One vector is turned by the same rotation once a step. Each row is the vector after some number of steps, and that number follows the row.
The counts run from 0 to 367.
[27 32 -8 24 -13 3 7 -18 16 -14 0 -40 26 4 -20 35 -7 -4 12 -8 11 -17 9 -19 -24 -6 -5 -9 62 11 -52 25 -3 -23 26 -6 -10 2 20 14 4 2 23 12 14 -40 16 -2 9 -1 6 -4 14 -1 -20 -19]  89
[31 -9 -14 40 -22 -25 30 30 -13 -6 -16 25 -8 12 -17 0 41 -30 24 8 18 -15 2 -22 0 1 22 -14 10 -26 6 -20 6 -2 -20 -27 -11 -5 32 30 15 -16 28 10 17 23 -3 7 -21 -9 -12 41 -9 1 3 -27]  98
[-28 11 -1 15 17 35 -32 16 -38 20 3 -32 13 -11 11 52 -26 -19 -19 14 -22 1 -4 -8 0 -26 14 30 30 5 7 23 10 11 21 1 8 -12 -16 -17 -14 -15 1 33 13 -33 17 -11 -8 31 10 -43 -15 -17 -5 -17]  154
[8 25 -17 -38 12 7 -31 -12 -4 23 10 28 -1 -6 2 65 -24 15 5 38 22 -22 4 24 4 -18 -10 -10 -8 30 1 38 -14 -22 -5 7 -21 1 -7 -17 -6 12 1 -8 3 21 1 -32 3 -20 -1 0 -30 18 10 1]  223
[-7 30 17 -7 -20 -6 26 -7 38 -4 10 -22 11 -28 9 -5 9 -11 -36 34 -10 -20 -18 0 -22 7 -3 -7 30 26 -20 4 -50 1 -12 -7 7 -5 18 -49 32 20 -15 -39 -7 -1 -3 8 15 -18 34 26 -6 5 23 -1]  287
[-14 20 -21 -12 0 40 -8 -25 -16 17 27 3 29 6 2 6 -13 22 -27 4 -3 8 19 37 5 -7 21 19 10 -7 4 30 -11 -19 6 18 34 -2 49 -36 0 30 22 13 -18 -2 23 -9 3 16 30 -34 2 17 -34 4]  186
[-5 -40 -22 10 -34 34 -9 -12 -3 14 37 15 13 5 5 -20 -27 29 3 -32 -33 5 -9 16 -3 13 -23 13 -2 49 -34 -2 0 16 19 28 -13 34 -34 24 -1 9 -23 -28 6 -45 17 14 6 -14 -2 3 -4 -12 0 -27]  31
[30 -41 -3 29 -35 -23 9 -17 -20 -2 -23 33 -41 17 -21 -36 34 -2 32 -8 10 -15 15 -5 -8 -1 -26 -36 -18 -10 -9 3 10 -3 23 -1 -7 15 8 21 -19 1 29 -11 2 4 -16 17 -25 -20 -2 39 8 -11 5 -13]  307
[-9 -18 -19 -3 32 11 -14 -17 10 1 27 18 -17 17 -20 -30 -19 23 14 9 -24 -7 18 35 -6 -11 -28 8 -12 -8 -23 10 -24 -23 -14 27 4 -9 43 9 27 -14 -23 -29 -36 22 10 -16 13 -3 -6 34 19 43 1 11]  15
[4 10 21 36 22 -18 20 23 -25 16 -6 -10 -37 -17 -3 26 -13 -24 -8 27 5 -30 -22 -24 -47 -30 -15 21 15 -8 -20 -6 -3 -6 -7 -25 -38 -16 2 11 12 -32 -6 5 1 2 -4 -31 5 21 -17 36 -13 5 50 -23]  325
[27 -4 -38 6 -39 1 9 -26 35 -26 0 -6 12 40 -21 -64 29 3 30 -17 -16 1 -11 12 11 4 -35 -22 14 -23 -17 11 -9 19 7 -10 20 2 9 19 -5 12 7 -6 5 -15 -5 4 -6 -21 18 30 17 -20 8 -4]  301
[-26 0 23 31 21 -30 -14 -1 -36 -10 -28 -20 -29 13 -20 -19 26 -31 -14 14 -4 5 22 -26 -3 -11 15 -13 11 -36 25 -8 29 -41 17 -3 26 -7 21 15 -14 -12 37 13 -12 -13 -18 23 -9 43 10 -13 -9 5 -1 4]  361
[-13 -34 -23 -8 -31 14 -5 -5 2 -8 30 15 16 23 -15 -47 13 18 16 -20 -29 -1 -9 23 20 9 -32 0 -15 2 0 12 -11 23 14 24 19 12 -32 23 3 8 -12 -37 25 -31 7 9 3 -8 -1 28 -29 -1 16 -16]  27
[0 -18 16 13 -28 -5 30 26 10 8 -8 12 11 -17 -21 -32 31 -11 -6 25 -8 8 -22 8 -6 -19 9 4 3 -21 27 -42 -5 6 -23 -14 10 45 1 -3 22 19 24 -46 -17 6 -2 18 1 -7 8 43 17 12 25 -6]  66
[22 -17 20 17 -20 -17 44 -16 -44 29 -9 21 -26 -15 -8 29 10 -5 4 3 4 -35 6 -3 -25 9 -7 0 14 -19 -28 12 15 -23 18 -9 -37 4 6 19 -12 6 23 -13 6 -4 -23 -1 -27 28 4 40 -18 4 2 -24]  314
[7 -35 23 15 -16 -29 33 -14 -42 13 0 5 -42 -2 1 -11 43 -28 -3 17 -6 -39 -5 -20 -17 15 -8 6 14 -31 -14 -4 5 0 7 -9 -22 -26 -12 30 2 -20 6 -1 19 4 -38 6 -17 22 5 57 -33 -17 18 -5]  318
[-17 7 15 42 -36 -6 -12 9 -24 -2 15 -13 -20 12 5 -21 22 -28 -5 8 -25 -24 -27 -28 -4 1 13 -5 37 -2 1 -9 2 8 -3 -13 -4 -11 -18 9 11 -21 -27 8 35 -14 5 -1 14 -6 18 48 -36 -20 34 20]  323
[20 14 12 -37 21 -24 4 -23 18 -2 4 26 -20 -25 9 7 10 5 -5 41 19 -27 19 11 0 15 -5 -36 -14 8 2 13 -20 -34 -7 7 -11 -22 8 -21 0 21 -26 -30 -4 32 -35 23 -7 5 2 17 0 23 -4 20]  7
[6 3 -23 35 -22 -5 -13 -35 15 -21 -6 -55 8 21 -2 -17 -9 -4 8 -5 -27 1 -2 -23 -17 -5 5 -7 43 2 -56 13 10 -10 22 -10 -3 9 15 15 8 -4 4 20 3 -41 22 19 15 1 16 -4 32 3 -13 10]  85
[27 56 21 33 -15 32 12 3 -2 3 24 -9 4 13 -13 3 -34 20 -5 -38 29 1 4 -8 -22 -4 2 -15 12 0 6 -12 22 -13 12 -6 -7 15 26 -11 -13 14 34 11 -12 -23 17 -46 19 -1 7 -1 25 -12 -16 -3]  132
[13 18 5 -31 -6 -7 -10 -38 31 -19 23 18 3 -8 8 -7 13 14 -5 21 -9 -25 16 -4 25 39 17 -56 -4 26 -3 18 -9 -16 -15 -1 10 -19 0 -30 -2 18 -38 -29 7 11 -6 29 5 -9 7 13 1 16 -15 45]  6
[25 -9 -24 26 9 23 -11 -21 25 -50 -18 -31 -3 23 -24 -21 -17 7 22 -1 -38 -9 -15 -4 -16 3 -17 -42 -1 19 -14 22 -21 -11 3 -7 5 11 24 -13 6 15 -20 -18 -13 -14 13 15 2 -26 -1 0 32 12 16 16]  295
[19 -1 -15 37 -3 -17 -17 -36 8 -43 -27 -44 -25 7 -22 -7 7 -18 21 -5 -18 -3 6 -41 -11 5 -11 -33 28 -2 -19 10 11 -24 29 -7 -2 -2 6 25 -15 0 7 20 18 -24 -8 41 -6 2 3 4 21 1 -6 12]  86
[26 26 14 4 11 -43 -28 8 20 -7 -10 4 -17 -16 -18 43 7 -11 17 52 8 -15 -9 -29 -8 -11 4 -32 13 19 -3 6 1 -34 -17 -11 -23 9 -13 5 -7 0 -4 -18 23 -15 0 -5 16 -2 -14 41 -8 27 42 16]  50
[13 -15 0 38 0 31 3 3 -40 5 -1 -7 -14 -13 20 44 -31 -9 -16 17 -17 -28 -24 -1 -20 -8 11 6 26 31 14 20 -15 23 12 -22 -27 -26 13 -36 5 4 -17 1 -2 9 12 -5 -20 -13 14 1 -4 -19 20 -14]  111
[21 24 16 -23 36 -8 -1 16 15 -13 -28 20 -17 -13 4 9 17 -14 -9 -3 30 -11 15 -11 17 10 16 -42 -17 1 64 -19 -4 -6 -1 7 13 -21 7 -23 -4 -2 15 1 7 26 -24 12 -16 -24 -11 -33 18 -25 -32 18]  173
[20 -23 -11 20 -27 32 30 7 -33 19 17 -4 24 -13 2 12 11 -6 2 -3 -33 -18 -34 17 -5 -11 16 22 32 -21 -1 1 -9 53 1 -19 -12 -27 21 -14 25 3 -16 24 1 14 -1 -6 -21 -6 14 20 4 -9 -21 -21]  106
[4 -15 -12 -12 -15 -8 -30 19 19 -3 18 -7 29 13 -40 -13 29 -10 38 -6 -26 13 -37 22 10 -20 -22 -27 28 -14 29 -14 1 56 -19 0 9 4 -5 6 35 -7 -15 -12 8 6 10 -2 10 -4 0 53 20 7 3 22]  59
[-5 34 -14 -18 -8 -4 1 -11 39 -3 -2 -14 -1 -27 -1 22 9 12 -1 9 19 -23 10 14 -21 -7 -2 13 16 23 -30 9 -25 -45 14 27 7 44 -19 8 -10 8 20 -13 20 -53 16 -14 34 -22 3 -14 -12 -7 21 4]  255
[4 -9 33 3 8 -28 25 5 6 4 -26 2 7 -36 -1 27 20 -18 -14 43 -13 -27 -12 -21 -16 25 10 -36 20 22 11 -2 -18 -3 -4 -15 -16 13 -6 -27 16 18 -12 -52 0 5 -22 51 -4 18 -1 24 -12 17 7 12]  281
[-3 -13 8 -15 16 5 -17 0 -12 39 9 22 17 -19 -11 34 -48 27 -6 20 4 3 -1 27 -8 8 -27 -27 -21 22 15 28 16 -11 3 9 -11 11 -3 -15 4 19 -9 -52 -30 -2 -8 5 -5 48 -11 3 -1 13 -8 -15]  234
[-28 -12 11 -28 -12 1 -22 2 9 11 24 15 15 -1 4 -23 -13 11 -2 0 -2 2 -12 5 19 26 -21 -37 -22 24 31 16 5 5 13 28 24 5 -32 -18 6 23 -7 -57 9 -9 -11 30 14 23 13 22 -22 -7 1 12]  237
[-4 -28 14 28 23 0 4 -9 -55 15 0 -11 -46 -12 1 31 -10 -14 3 -1 -23 -27 -11 -14 -44 -4 -25 9 39 5 -26 8 6 4 17 0 -36 -22 2 15 13 -34 -14 20 9 -18 -16 -6 0 8 -6 28 -3 -7 12 2]  321
[6 -27 -13 -20 -2 -42 6 15 3 29 -9 31 16 -25 -24 36 28 -9 16 31 22 -2 -3 8 -6 -28 -4 4 15 7 -30 -7 -9 9 -12 -4 -23 27 -14 19 12 -5 15 -28 -1 25 -22 20 -15 23 -6 20 -3 12 -17 -35]  271
[37 16 11 40 18 29 1 -11 -26 -12 -6 -3 -25 22 -19 12 -44 21 15 -48 11 3 10 -2 -16 7 -27 -31 -9 4 18 -16 32 -13 27 7 -12 -1 33 2 -28 -2 30 20 -20 -14 5 -21 2 5 -15 -12 37 -13 -17 13]  133
[23 -8 -16 -9 30 -29 -30 17 13 -18 -17 7 -14 9 -45 30 14 -1 37 29 -15 -4 -20 -5 1 -2 -15 -37 7 -16 12 10 15 7 -27 -6 -17 1 -10 15 14 -15 -19 -12 8 -5 -9 14 9 14 -25 47 17 30 27 33]  54
[12 -10 -8 -5 -42 -11 16 -19 16 -24 17 -11 -3 -5 27 -20 20 12 12 2 -32 -15 -10 -4 20 31 1 1 -5 20 -24 -6 12 10 4 2 -17 -3 -67 23 -26 2 -27 -11 34 -43 -2 18 9 5 11 29 -10 -10 14 29]  38
[22 -1 -8 26 38 19 4 15 -4 -13 -17 -30 -6 6 -22 36 -23 -14 25 9 -26 -7 -29 -10 -22 -20 -46 -13 23 -7 12 -9 10 30 4 -24 -16 -28 -4 10 -2 -33 -21 11 6 -16 -17 -24 -10 4 -30 6 19 -9 26 7]  332
[-2 -23 -10 -15 36 13 -7 -2 8 -17 11 21 -48 5 24 12 -16 9 14 -24 -3 -22 30 -3 11 26 0 8 -29 39 -18 -11 -1 4 8 20 -13 -33 -15 12 -21 -43 -26 5 16 -7 -1 17 -14 -26 -35 -26 -8 -3 -28 4]  209
[15 -1 -22 46 -25 17 -14 1 -13 -16 13 -3 10 14 -25 18 10 3 42 -38 -15 -14 -10 -24 -1 -9 17 -19 36 18 -19 10 9 25 -2 -12 -2 -3 21 32 15 -14 1 22 25 -14 36 22 -2 -35 -6 15 6 -6 -23 -11]  96
[6 17 -3 20 -19 -1 -3 -5 46 -33 -13 -23 -18 9 -6 -29 5 -12 0 23 -17 -19 -22 -14 -16 -3 -6 -43 10 25 3 16 -50 -8 -8 -10 19 -2 13 -21 12 18 -22 -29 1 -12 7 26 11 -38 20 33 0 4 34 22]  291
[1 -13 -9 -15 9 -10 7 22 32 -13 13 32 -42 6 39 -35 28 -1 0 0 8 -18 29 -11 27 14 6 22 -45 -4 -19 -36 -12 -3 -19 8 0 -27 -24 15 -20 -44 -25 4 21 17 -3 -3 -5 -24 -33 2 -22 8 -25 16]  210
